(in the rows, 128 means zero)
Each path below is one point turned by a fixed rotation once a step. After each direction that follows a path, write how fast that rotation turns it, in degrees a step (0 if it stays still).
Each turn is a multiple of 5 degrees from 10 to 175, or 0.
Each row of a path follows its step; steps can be skipped.
Path 1:
step 2: [129 136 130 129 134 136 144 123 130 127 128 137 130 129 117 127 128 122
 124 123 132 134 121 124 122 133 115 120 125 127 136 122 127 121 134 125
 113 130 132]
step 4: [129 119 126 138 129 129 120 125 121 125 124 114 124 130 132 132 132 125
 127 141 129 127 132 134 126 129 126 132 124 120 122 108 126 120 128 125
 134 141 129]
step 11: [133 119 121 125 120 130 122 119 130 122 126 122 134 125 134 128 134 136
 123 132 125 115 137 130 130 140 117 121 124 126 128 126 123 129 131 138
 119 117 117]
step 14: [123 130 134 147 136 127 124 127 113 112 122 128 122 122 131 132 127 116
 127 120 130 125 127 129 128 125 119 131 129 126 133 131 136 132 136 131
 133 125 126]
step 15: [115 135 128 128 127 136 125 121 128 127 121 128 129 141 110 120 120 127
 130 133 127 118 129 136 128 131 131 124 125 138 135 125 125 139 130 123
 132 126 136]
step 16: [128 129 111 134 119 141 123 128 142 121 127 130 130 128 126 123 132 139
 121 129 126 125 134 132 140 132 128 136 133 119 126 128 124 120 124 135
 130 124 121]
step 19: [123 121 136 131 116 129 134 124 123 125 128 122 119 121 127 137 137 118
 120 123 125 119 131 135 115 134 120 132 127 127 132 130 131 128 132 137
 133 119 120]
step 20: [119 133 129 124 121 131 128 125 131 126 127 126 133 138 117 123 134 128
 124 133 124 126 128 127 115 133 144 116 124 130 132 121 135 119 133 132
 124 140 138]
step 21: [127 120 120 139 140 139 123 123 138 126 134 130 133 125 131 124 131 134
 123 126 135 135 138 117 136 128 132 129 128 117 132 131 141 127 130 138
 125 129 128]
step 24: [116 130 125 133 117 120 130 134 138 124 130 123 122 123 125 132 129 119
 132 130 115 125 133 130 130 132 123 130 136 114 132 123 133 121 123 128
 134 118 116]
step 26: [132 117 122 132 132 140 126 122 127 138 128 131 126 117 122 133 129 139
 131 116 126 135 137 128 130 123 130 136 118 135 136 134 133 139 127 135
 129 129 120]
Speeds:
[128 131 123 130 126 129 128 129 126 127 124 129 127 126 127 128 124 127
 132 130 125 128 126 129 131 125 130 133 131 130 130 126 129 129 126 127
 129 126 127] : 40
[127 127 130 128 123 132 129 130 132 127 129 126 129 130 131 127 127 126
 131 127 126 130 128 132 127 126 130 128 130 126 129 129 125 126 127 130
 126 132 128] : 95
[129 125 129 128 130 125 131 129 129 127 130 132 125 129 126 129 131 125
 130 131 128 128 124 132 128 129 127 128 129 128 134 127 128 127 128 125
 128 128 131] : 145
[132 127 128 130 128 125 127 128 126 132 128 125 128 128 128 129 131 131
 128 127 130 132 130 131 131 124 128 132 129 127 128 128 129 129 129 126
 128 131 131] : 80
[132 128 126 124 129 131 129 130 128 128 130 126 129 125 127 130 129 128
 126 128 124 130 130 130 124 131 125 130 130 133 129 126 130 127 127 128
 125 130 127] : 45
Path 2:
step 0: [133 125 119 117 135 133 128 128 129 124 133 118 127 131 124 125 114 123
 130 132 135 136 124 127 127 134 141 126 130 122 139 127 124 123 123 130
 122 136 131]
step 1: [137 126 121 120 132 119 132 135 130 142 128 127 135 124 116 126 128 123
 123 128 120 118 123 129 130 132 132 134 136 125 134 131 135 126 139 133
 128 126 129]
step 3: [136 129 121 124 130 125 132 130 134 136 121 122 126 126 122 123 125 119
 134 136 129 118 132 135 135 129 134 129 119 127 138 115 124 124 133 125
 119 132 132]
step 5: [132 128 115 124 132 122 126 129 137 122 128 125 139 122 118 126 117 123
 126 128 123 131 132 124 141 131 123 128 124 121 137 127 120 132 132 129
 123 133 120]
step 9: [134 124 130 133 135 133 132 125 128 129 132 129 132 125 119 122 128 125
 115 130 130 137 123 128 138 134 122 132 130 139 131 127 127 141 124 138
 125 131 115]
step 12: [131 127 122 127 137 129 117 121 121 127 131 124 124 121 122 121 126 120
 121 130 139 136 138 123 126 124 122 126 139 131 126 120 128 127 131 135
 116 129 123]
step 15: [123 129 116 127 125 127 127 131 134 140 123 118 132 129 129 137 123 123
 124 127 135 129 136 132 120 126 132 121 139 128 135 127 127 123 124 132
 110 127 125]
step 16: [133 125 122 131 136 135 121 124 124 138 132 133 133 123 118 126 140 130
 123 133 125 131 135 139 127 132 135 135 131 124 124 126 136 127 131 136
 119 132 135]
step 17: [120 129 115 129 132 125 122 120 128 129 135 122 137 125 128 127 127 128
 133 121 143 126 121 127 125 127 135 132 127 129 137 121 125 126 131 139
 120 133 121]
step 20: [126 127 125 128 132 128 118 123 133 136 118 122 145 133 122 130 130 122
 137 135 125 132 130 130 131 123 129 130 122 126 135 128 122 126 132 139
 118 130 136]
step 25: [123 130 131 129 142 117 125 123 129 125 126 122 131 121 124 137 122 124
 126 139 133 136 133 124 127 132 131 125 117 123 128 134 125 129 121 137
 125 118 133]
Speeds:
[130 133 129 126 129 127 130 126 130 128 130 125 130 125 128 131 132 124
 127 124 128 128 128 130 126 127 128 129 126 127 129 128 128 130 127 127
 133 127 124] : 90
[128 129 128 132 127 130 131 125 127 128 127 131 125 127 128 131 126 125
 131 129 130 127 123 128 127 128 132 125 124 128 130 126 128 127 128 129
 128 126 128] : 100
[124 128 127 125 129 124 131 127 126 128 128 131 130 124 125 127 127 132
 128 129 127 130 126 123 127 128 129 130 127 129 128 130 128 130 130 130
 129 129 126] : 90
[132 129 129 129 128 129 126 126 126 128 126 127 128 127 129 129 129 131
 126 127 132 126 126 127 127 129 127 124 130 127 126 129 122 131 131 132
 131 131 127] : 145
[127 130 128 130 130 129 124 127 127 133 124 126 127 123 128 129 129 131
 130 132 129 128 131 129 127 124 129 130 128 129 128 129 128 127 129 126
 130 125 128] : 80
[127 132 126 130 130 127 124 128 128 126 132 131 127 129 129 131 129 131
 128 127 125 126 130 128 131 131 129 128 126 123 127 132 129 127 129 129
 127 127 127] : 125
